Each row is where one point has got to under a steady rotation. How many steps took it there?
The counts run from 0 to 535.
[176 145  91 168 129  99 118 109 136 153 148 102 103 103  96 113 150  98
 134  98  75 103 119 136 144 144 130 122 141 109  92 166  99 118 133 130
 116 120  62 113 100]
65
[132  97 141 106 101 125 143 133 134 144 103  87 184 146 138 133 130 132
 147 164  93  86 105 142 141 122  79 132 139  84 126 130 133 119 206 137
 150 160 149  92 181]
108
[130  95 148 109 128 159 123 164 111 106 102  72 152 115 112 134 150 111
 138 172  90 114 139  98 111 107 126 135 159 108 107 127 144  93 169 105
 126 142 122  76 172]
20
[109  96  95  84  97 150 119 143 103 141  89 109 165 116 174 144 149 100
 152 147 158 108 140 134  94 120  79 128 156  87 130 108 145 116 189 126
 113 145 142 142 163]
266
[138 147  88 134 130 121 137 176 123 116 150 106 101 118  95 107 163 120
 103 118  97 153 146 120  78 111 164  99 142 114 101 148 115  88 157 166
 103 149  82 116  96]
398
[149  98 152  97 134 142 131 146 154 120  93 145 154 113 132 150 156 105
 178 168 126  85 112 163 113 116 130 128 143 126 125 178 100  93 137 141
 126 148 100  65 126]
106
[171 114 118 127 116 117 111 106 177 138  90 134 160  95  99 114 143 139
 149 190 128 106 149 168  98 158  94  96 161 130 173 155 121 151 153 141
  89 117 141  92 129]
111
[171 146  92 128 109  80 138 115 162 154 106 118 123 104 135 121 136 106
 135 118  74 110  79 160 145 142 124 111 132 129 142 164  71 163 160 143
 109 112  83 106 108]
222
[117 129 149 163  78 115 103 140 104 161 101 120 177 143 126 133 159 127
 142 102  87  73  99 167  98 143  96 131 155 108  99 136 107 139 157 139
 121 132 110  75 149]
413
[ 47 125 130 137  90 111 133 159 104 131 114  88 149  98 140 148  76 116
 149 129  86 138 148 142  73 138 123  98 142 142 145 114 130  89 178 128
 151 118 127 136 163]
201
[124 110 136 143 110 119  87 140 160 162 133  83 142 118  85 102 130 156
 132 138  37 109 103 127 123 124  83 151 119 120 128 136 132 108 177 135
 107 142 138  95 165]
140
[ 99 137 117 177 100 122 116 149 145 134 148 127 167 119 138 154 109 123
 169 135  94 145 148 155 110  91 127 142 112 105  83 113 122  86 112 132
 100  51 112 143  99]
317
[161 152  90 151 124 136 151 146  98  98 164 100 156 107 165 129 146 108
 124 155 111 151 158 113  71 150 113 104 152  84  90  91 128 119 170 107
 141 101 148  98 121]
427
[ 85 113 123 111 187 116 113 103 163 154 161 119 149 127 104 118 122 115
 166 139  85 139 116 142  64 131 142  95 142 106  96 174 131 144 158  97
 107  88 148 108 124]
504
[141 127 161 143  89 104 127 123 141 152  76 107 136 134  98 146 132 103
 145 154  83 128 163 179 125 118  86 102 113  97 127  91 116 116 168 110
 102 140 126 119 177]
441
[124  97 151 109 160 143 135 152 128  83 115  96 140 100  98 146 153 128
 163 184  91  91 147 107  83 105 150 119 170 114 108 168 128 116 139 113
  94 137 105  72 134]
19
[106  93 122 134 156 119 116 145 127 126 123 103 184  95 158 147 170 133
 134 118 142 117 170 150 110 165 103  89 166 168 151 143 130 108 133 132
 123 135 138 113  68]
272
[133 134 145 124 178 121 146 117 135 144 120 126 145 122 110 111 175 126
 126 115  84 125  86 132 145 126 129  64 125  70  93 162  81  95 168 120
 143 138  98 114 115]
250
[ 99 143  93 172  83 119 113 122 139 166 138 143 170 138 125 129  66 109
 180 122  99 117 102 165  87 119  89 151 118 110 120 107 135 114 162 147
 103  95 125 150 113]
229
[ 79 101 169 122 126 143 113 135 108 110 101  96 178  90 132 137 112 118
 140 129 118 142 164 153 110 149  75  95 119 171 133 128 130  55 152 137
 139 154 119 110 107]
359
[126 113 131 113 189 128 138 148 147 118 135 142 155  92 143 112 181 108
 140 101 103 133  90 139 159 127 110  76 112 104  96 157  61  68 148 111
 147 130  84 113 100]
249
[ 96  95 123 156 134 132 100 121 137 128 128 143 182 111 165 135  88  98
 166 132 138 137 127 144  79 143  65  96 171 127 126 114 129 143 141 146
  71  84 115 143 130]
419
[139 110 127 147  97 116 116 159 106 103 140  97 176 103 172 137 154 146
 117 160 113 132 153 124  89 162  89 122 180 117 124  94 137 148 167 116
 149 125 162  76 134]
270
[143 108  57 119 126  93  99 144 172 177 155 146 104 137 120 133 155 110
 139 113 124 121 106 166 109 113 128 134  84 125 101 196  92  91 151 136
 117 133 117 130 134]
69
[150  99 129 152 105 132 118 144  85 112 117  62 170 102 141 116 152 121
 123 150 113 126 197 110 103 135  84 124 151 139  75 117 120 110 150 126
 127 144 117  83 168]
515
[ 95 122 114 127 147 148  98 137 151 170 113 128 177 142 124 136 141 119
 147 126 160 105  83 195  69 132  71 119 114 144 129 166 134  89 134 154
 101 126 115  90 121]
415
[ 63 128 102 138 100 121 108 166 103 166 135  94 157 106 144 147 123 143
 130 124  96 104 101  84 107 104 118 116 168 111 134 130 139 124 174 132
 102  79 115 158 175]
233
[120 105 124 145 177 156 122 111 140  94 119 133 160  88 119 114  95  98
 168 147 123 134 143 126  82 125  80  85 158 128  80 165 117  95 126 148
  75 115  78 129 111]
175
[131 120 122 106 166 115 143 117 146  96 143  98 158 103 202 157 143  66
 150 144 104 195 131 134 112 155  90  90 116 152 145  93 100 115 158 108
 119 126 129 137  88]
276
[179  97 122 151 148  81 129 150 125 112 106  96 128 139 152 136 150 124
 116 168 113 192 134 104 106 107  98  88 100 125 120 132 110 121 179 143
 109 181 178  85 141]
519
[143  92 148 145 138 114 133 112 117  99 127  69 119  87 152 135  83  94
 136 161  79 174 149 103 106 149  52  95 127 151 117 100 116 110 143 124
 108 128 109 136 150]
363
[132 102  93 112 109  90 131 128 177 152 152 150 131  84 144 175 105 129
 167 131 115  90 131 172  86 170 142  93 143 141 144 170  93 114 147 136
 158  91 130 119 135]
531
[115 135 136 130  92 134 108 135  96 106 110 108 157 104 126  75 157 141
 129 136  65 120 125 128 112 117 101 141 146 108  69 148 110 152 162 146
 123 121 102  59 150]
325
[ 93 129 144 118 146 121 112 135 127 118 125  95  89  78 116 135 112 147
 148 187  42 132 127  82  80 148 126 110 131 129 146 172 149 117 156 129
 111 106 156 107 109]
204
[136  92 111 140 143 144 131 141 152 128  98 143 160 102 136 166 123 113
 176 162 150  78 122 129  86 119 123 125 179 122 127 176 139 118 125 135
  73  98  92 100 124]
263
[192 164  98 184 127 112 112 129 101 158 127 140 134 137 132 163 160 101
 121 142 125 128 115 129  75 148 102  95 134  64 119  98 128 119 167 100
 124 131 134  92 124]
339
[126 147 101 120 129 124  99 136 135 145 148 151 140 120 165 158 168  56
 144 102 118 134 111 192  88 153 109 108 113 121 127 125  85 131 122  73
 123  83 112  93 111]
498
[142  97 137  82 168 115 158 114 179 132 115 103 147 106 100 146 179 110
 146 147  80 105 137 169 160 129 125  87 124  98 125 158  97 111 150  94
 117 129 105 105 143]
439
[140 126  73 149  88 144 124 132  88 128 126  96 141 102 163  99 120 111
 118 118 113 122 136 122 107 129  59 155 150 115  85 123 124 124 160 175
  97 131  79 117 144]
483
[ 90 119 131 142 104 114 113 158 119 169 111 144 136 143 130 164 126 109
 133 124 144 126 131 184  75 119 102 107 102 108  87 158  97  77 129 170
 119 123 130 119 167]
257
[ 99 120 132 100 100 145 116 170 148 113 154  64 168 117 128 101 140 141
 114 144  67 151 126 121 126 123  74 156 114 135 134  92 137  94 180 160
 123 128 143 111 124]
53
[155 145 121 173 110  86 145 136 121 153  84  86 144 147 124 158 143 130
 128 147  87 143  74 135 164  91 109 104  82 118 140 123 109  89 169 150
 113 146 126 125 106]
219
[170 127 132 219 111  99 115 156 118 131 128 130 164 142 124 143 145 120
 150 132  96 147 135 129 144  62 134 137 117  99  70 116 104  86 133 130
 121 105 106 108 112]
404
